(in the rows, 128 means zero)
Each path below is one point turned by a fixed rotation once a step. After each direction that follows a path, write how fast that rotation turns it, in degrees each step (0 if it stays still).
Each turn is a multiple of 5 degrees from 10 to 175, or 0.
Each row of a path follows its step; steps can be skipped.
path 1
step 5: [129 127 117 122 118 126 136 139 118 126 126 133 137 131 124 135 140 137
 121 121 134 134 134 117 137 125 117 118 116 120 124 126 134 129 119 128
 128 131 120 129 130 132 121 127 132 129 132 126 133 127 135 135 139 129
 134 136 141 132]
step 6: [133 133 119 125 134 134 119 126 133 120 132 135 129 121 118 128 132 128
 116 120 123 128 130 126 120 119 126 124 122 131 119 118 119 135 124 133
 121 130 140 134 122 120 113 136 122 118 132 123 131 136 124 127 132 140
 135 118 125 130]
step 7: [122 135 130 133 125 127 123 125 121 128 124 134 125 132 134 134 125 141
 128 131 123 137 123 121 133 124 128 129 124 117 117 129 133 124 124 127
 117 131 134 121 144 127 131 140 139 127 131 121 128 137 135 115 132 136
 121 128 116 140]
step 9: [129 138 130 132 128 121 122 133 120 123 136 127 132 145 137 139 121 137
 127 112 130 132 131 130 122 122 118 115 137 122 131 135 121 130 137 134
 128 133 127 140 127 124 130 119 125 120 124 131 127 128 127 124 131 129
 124 116 123 136]
step 10: [115 127 122 123 133 134 118 124 129 127 131 119 131 136 126 137 136 139
 129 130 126 128 108 127 111 125 131 135 126 131 136 118 120 128 124 121
 131 136 127 132 136 127 130 125 121 138 135 132 125 122 130 122 129 130
 124 126 119 123]
step 11: [128 138 134 131 133 136 133 143 121 127 132 132 124 130 130 142 121 131
 132 133 142 131 132 134 118 125 122 130 128 130 118 116 128 117 126 105
 130 134 127 123 126 132 131 120 133 132 121 128 122 127 121 130 132 125
 125 134 132 133]
step 12: [122 116 121 134 118 119 134 120 127 122 127 126 134 129 120 138 133 135
 139 125 128 133 121 135 120 132 127 117 128 130 122 122 117 127 138 123
 128 132 138 125 126 125 121 122 121 124 119 115 129 131 120 141 122 122
 133 133 131 123]
step 13: [139 132 131 125 129 134 128 121 135 129 132 138 119 138 116 131 126 141
 127 129 118 137 126 133 131 116 125 113 135 128 130 124 138 134 129 115
 133 130 130 119 130 135 131 133 128 125 130 127 124 115 124 128 126 124
 138 127 116 123]
step 14: [131 137 134 131 112 121 116 116 120 117 130 119 118 125 121 132 130 127
 134 127 122 131 127 126 131 130 129 141 127 124 132 118 131 127 121 121
 120 124 125 118 118 134 119 126 129 136 126 129 133 121 122 139 135 131
 128 135 124 132]
Directions:
[128 128 127 130 127 130 129 127 130 132 129 129 128 128 127 126 128 128
 129 127 125 131 127 126 126 125 130 126 130 128 130 130 124 127 130 129
 130 130 129 128 127 127 128 129 126 125 128 128 128 128 130 128 127 132
 126 128 125 128]
115
[125 128 131 129 129 131 129 130 127 125 129 128 125 125 130 129 129 129
 127 126 129 129 128 127 129 128 132 131 126 130 129 125 128 131 127 129
 129 127 129 127 128 128 130 126 129 128 130 124 127 128 127 129 130 131
 127 126 126 128]
90
path 2
step 1: [119 122 130 124 129 131 122 119 119 126 138 134 113 139 134 136 131 130
 125 133 126 135 132 129 128 124 135 132 121 127 117 128 132 120 130 123
 134 125 117 141 125 126 135 145 131 126 125 131 127 121 124 127 117 127
 132 129 130 132]
step 3: [126 144 135 118 133 125 140 117 130 132 119 135 121 128 119 126 137 130
 122 128 125 130 124 139 130 128 127 124 134 120 130 120 130 131 124 124
 131 122 124 130 129 127 140 121 133 126 132 129 141 116 124 135 124 134
 131 127 126 135]
step 5: [128 123 126 125 143 134 127 125 127 135 139 125 129 123 121 127 120 122
 134 129 130 130 123 133 122 126 127 130 111 127 133 128 129 133 133 125
 142 134 113 128 124 122 135 137 130 126 127 116 144 129 122 125 135 131
 131 129 134 127]
step 8: [132 133 146 125 130 127 133 122 130 133 138 131 131 124 130 136 125 128
 134 127 129 128 125 139 118 117 117 126 116 116 127 124 130 125 129 126
 144 130 119 134 123 126 127 136 133 132 124 129 136 137 120 133 124 124
 126 135 129 131]
step 9: [117 131 130 125 130 122 133 124 123 127 127 139 117 133 119 133 124 135
 127 128 118 125 119 130 128 125 119 134 127 125 127 129 137 127 127 125
 130 127 129 129 126 120 147 124 135 123 127 121 134 127 118 133 120 144
 129 126 141 127]
step 10: [125 128 134 123 129 134 125 121 135 139 132 123 122 135 118 139 134 119
 127 137 122 126 137 141 133 128 140 131 130 137 122 126 130 132 131 117
 127 126 122 122 129 126 138 131 127 125 128 132 130 130 129 129 127 138
 141 140 135 129]
step 12: [124 127 131 131 134 140 138 127 128 125 123 128 125 141 134 125 121 124
 132 135 122 135 123 131 130 120 115 131 125 122 121 133 133 125 125 124
 128 121 115 127 128 122 140 132 141 128 131 127 133 123 125 130 121 137
 123 114 136 134]
step 14: [124 129 135 121 126 123 123 124 121 130 132 125 130 122 118 135 139 124
 121 127 126 127 130 144 117 127 125 119 120 127 122 125 125 116 120 119
 139 133 123 128 130 123 128 133 133 126 121 119 134 127 121 138 118 125
 132 126 130 139]
step 15: [126 136 136 124 138 138 137 128 136 128 126 133 126 132 126 128 130 129
 129 129 130 122 125 139 126 125 122 128 123 120 129 135 129 133 124 126
 125 126 124 119 131 123 139 114 133 116 124 128 146 131 127 135 118 140
 122 126 131 128]
Directions:
[129 129 129 129 129 128 130 127 129 128 129 130 128 127 129 128 128 129
 125 125 130 130 127 130 126 125 131 127 129 125 132 126 130 129 131 126
 130 125 129 130 126 132 127 128 125 128 128 128 128 125 127 127 130 128
 131 129 127 128]
140
[127 127 129 124 127 126 130 130 127 130 129 129 128 129 131 132 131 126
 127 125 127 126 129 129 130 128 128 132 128 126 127 129 129 129 132 128
 128 129 131 129 127 126 129 128 128 127 127 127 130 131 128 125 127 126
 126 127 127 129]
45
[129 131 125 130 129 128 131 131 126 127 125 127 128 125 130 129 129 130
 125 129 129 132 126 129 130 129 127 130 129 127 126 128 128 129 128 129
 129 126 129 127 128 128 131 127 128 129 126 130 130 128 128 129 125 130
 129 126 130 126]
120
[128 128 124 129 129 128 128 129 126 128 128 129 129 127 129 128 125 129
 131 127 131 128 128 132 126 130 130 126 126 126 128 129 128 127 130 124
 130 128 126 128 129 128 126 128 128 127 127 128 127 133 127 129 127 124
 125 127 129 129]
115
